Families of rows that turns and mirrors carry onto each other, the same ones carrying the whole set onto itself: the rest of each named row's family, in list order:
4 families of 5 rows:
zopa: [-1.01  2.81  4.55  0.63  0.49  2.00 -1.30 -0.46  2.16 -2.07  2.34 -1.99
 -2.20  1.17 -0.60]
renes: [-2.42 -2.62 -1.75  1.05  1.98 -1.35 -0.47  0.95  3.64  3.50 -3.60  1.12
  0.36 -0.65 -1.21]
Tizus: [-1.33 -1.75 -2.55  1.01  3.60 -4.09 -2.06  0.27 -0.70  2.55 -2.17 -0.58
  0.78 -0.56 -0.15]
Purar: [ 0.62 -1.05 -1.67 -1.48 -1.24  3.31  4.31 -0.10 -2.54 -2.14  1.60  2.07
  0.23 -0.84  0.83]
kal: [ 1.18 -0.85 -2.67 -1.25  0.16 -0.86  0.88  3.81 -1.68 -1.65 -2.48  2.24
  0.59 -1.94  1.98]
telid: [-0.74  1.29  2.63 -0.53 -0.69  1.76  3.31 -4.47  1.88 -1.74  2.66 -1.45
  0.63  0.45 -0.57]
Zib: [-4.21  0.78  1.47  0.37  2.03  3.90 -0.02  0.11  3.86  2.25  1.56 -1.62
  1.28  2.10 -1.73]
gev: [-2.22  3.14  0.12  0.35  2.16  0.67 -1.32 -1.63  3.13  3.33  0.77  0.75
  1.61  1.40 -3.82]
beke: [ 0.74 -1.31 -0.25 -0.80 -1.69  0.91  2.38  0.14 -2.66 -3.82  3.29 -1.74
 -2.54 -1.64  0.48]
kaz: [-2.21 -4.83 -0.83 -1.05  1.93 -1.54  2.51  1.31 -2.21  1.72 -0.29  0.30
  0.21 -1.99  2.19]
nipe: [-2.00 -4.54 -2.77  1.53  1.15 -0.14 -0.20 -0.59  1.51  4.58 -0.04 -1.03
  1.12  1.67 -2.39]
bes: [-1.35 -2.62 -0.37  3.86 -1.98 -1.72 -3.15 -0.84  2.04  1.72 -1.44 -0.05
  0.38  2.22 -2.53]
Favik: [ 1.62  0.08 -3.94 -0.79 -1.78  2.11 -1.01 -0.53 -3.90 -1.39  0.59  1.14
 -1.33 -0.34  1.94]
fizi: [-0.74 -4.92 -2.58  0.29 -0.40 -0.26  1.63  2.96 -0.03 -0.99 -1.87  0.28
 -2.28 -2.17  1.15]
reter: [-3.01  2.96  2.44 -0.60 -0.52  3.13 -2.59  1.59  1.84 -0.68 -1.52  0.28
  1.60  2.42 -2.47]
puf: [ 0.05  2.82  2.44 -2.83 -0.84 -1.11 -0.18 -4.09 -0.86 -2.50 -0.51 -1.75
  0.38 -0.07  0.72]
pip: [-1.02  4.09  1.84 -1.13  0.52  1.71  0.63 -1.69 -0.77 -1.22  4.69 -1.23
 -0.18  0.37 -1.89]
fev: [-3.34 -2.74 -0.03  1.81  1.08 -1.57 -2.48  2.35 -1.59  0.81 -0.58  0.19
 -1.39 -1.89  3.93]
Kefo: [ 3.40  0.61  1.09 -0.45 -3.29  0.00  1.83 -0.78  0.42 -4.06  0.48  0.38
 -1.44 -0.56  0.46]
karep: [-1.58  1.08 -1.19  2.88  2.58  1.30 -4.07 -0.40  1.15  2.43  0.92 -1.16
 -0.85  2.95 -3.43]

Same family as karep: zopa, Tizus, kal, Kefo
Same family as Favik: bes, reter, puf, fev
Same family as beke: renes, gev, fizi, pip

Families of rows that turns and mirrors carry onto each other, the same ones carrying the whole set onto itself: the rest of each named row's family, in list order:
3 families of 6 rows:
nekes: [-0.34 -1.29 -1.64 -5.36 -1.84 -0.74  0.18 -0.70  2.30  6.92  0.60 -0.44
  2.10 -0.99 -1.23  0.01 -1.70]
varo: [ 0.57  5.15 -1.48  4.25 -0.81 -3.49  2.54  2.90  0.41  0.85 -1.00  0.21
  0.08 -3.11 -0.54  0.00 -2.88]
benar: [-0.02 -2.73  2.10 -2.46 -1.50 -0.38 -1.42  0.38  1.14  7.42  0.87 -3.37
  3.40 -3.42 -1.34 -1.66 -1.76]
Gurak: [ 0.44  4.79 -1.97  4.36 -0.66 -3.72  1.79  3.03  0.26  0.86 -0.73  0.04
  0.05 -3.16 -0.76 -0.18 -3.79]
pide: [-0.71 -2.82  1.90 -2.23 -1.13 -0.08 -1.63  0.27  1.27  7.47  1.25 -3.13
  3.56 -3.49 -1.30 -1.51 -2.25]
Mur: [-0.35  4.91  1.56  2.37 -0.42 -2.23 -0.23  3.10 -0.50 -1.82  2.09  0.24
 -1.60 -0.80 -2.48 -0.28 -3.33]
bira: [ 0.07  1.75  3.29  2.85 -0.60 -4.15  2.60  3.69  1.32  0.37  2.05  2.32
 -3.45 -2.33 -2.24  0.72 -4.21]
Bena: [-2.24 -5.10  1.39 -1.73 -2.35  1.03 -1.23  1.17  3.95  3.70 -0.47 -0.96
  2.12 -2.37 -1.88 -1.80 -0.11]
Taf: [-0.40  1.78  3.32  2.85 -0.40 -3.99  2.71  3.51  1.51  0.45  2.22  2.38
 -3.27 -2.43 -2.11  0.76 -4.15]
kugid: [-1.83 -5.50  1.30 -1.87 -2.58  0.40 -1.75  1.28  3.74  3.56 -0.64 -1.16
  2.00 -2.40 -2.06 -1.93 -0.64]
fifur: [-0.61 -1.44 -2.04 -5.29 -1.58 -0.60 -0.11 -0.75  2.48  6.92  0.87 -0.55
  2.08 -1.09 -1.28  0.05 -2.34]
peda: [-1.60 -5.10  1.70 -1.88 -2.88  0.49 -1.24  1.31  3.77  3.61 -0.69 -1.13
  2.03 -2.22 -1.97 -2.02  0.18]
gofe: [-0.58 -2.45  2.28 -2.38 -1.20 -0.06 -1.36  0.33  1.31  7.66  1.05 -3.19
  3.68 -3.58 -1.16 -1.51 -1.63]
gad: [ 0.26  5.00  1.70  2.32 -0.85 -2.34 -0.18  3.23 -0.52 -1.77  1.70  0.03
 -1.54 -0.63 -2.28 -0.27 -3.04]
sir: [-0.32  5.34  1.84  2.45 -0.59 -2.12  0.18  3.04 -0.55 -1.63  1.81  0.27
 -1.47 -0.73 -2.16 -0.35 -2.74]
sil: [-0.02  1.93  3.68  2.71 -0.54 -4.04  2.86  3.52  1.41  0.69  1.98  2.45
 -3.46 -2.46 -2.01  0.62 -3.80]
zuso: [-0.06  4.96 -1.81  4.31 -0.40 -3.37  2.11  3.13  0.60  0.79 -0.57  0.29
  0.27 -3.30 -0.52  0.10 -3.38]
besi: [-0.74 -1.43 -1.79 -5.12 -1.68 -0.48  0.16 -0.74  2.39  6.90  0.87 -0.51
  2.16 -1.23 -1.20  0.02 -1.84]

Same family as besi: nekes, bira, Taf, fifur, sil
Same family as benar: pide, Mur, gofe, gad, sir

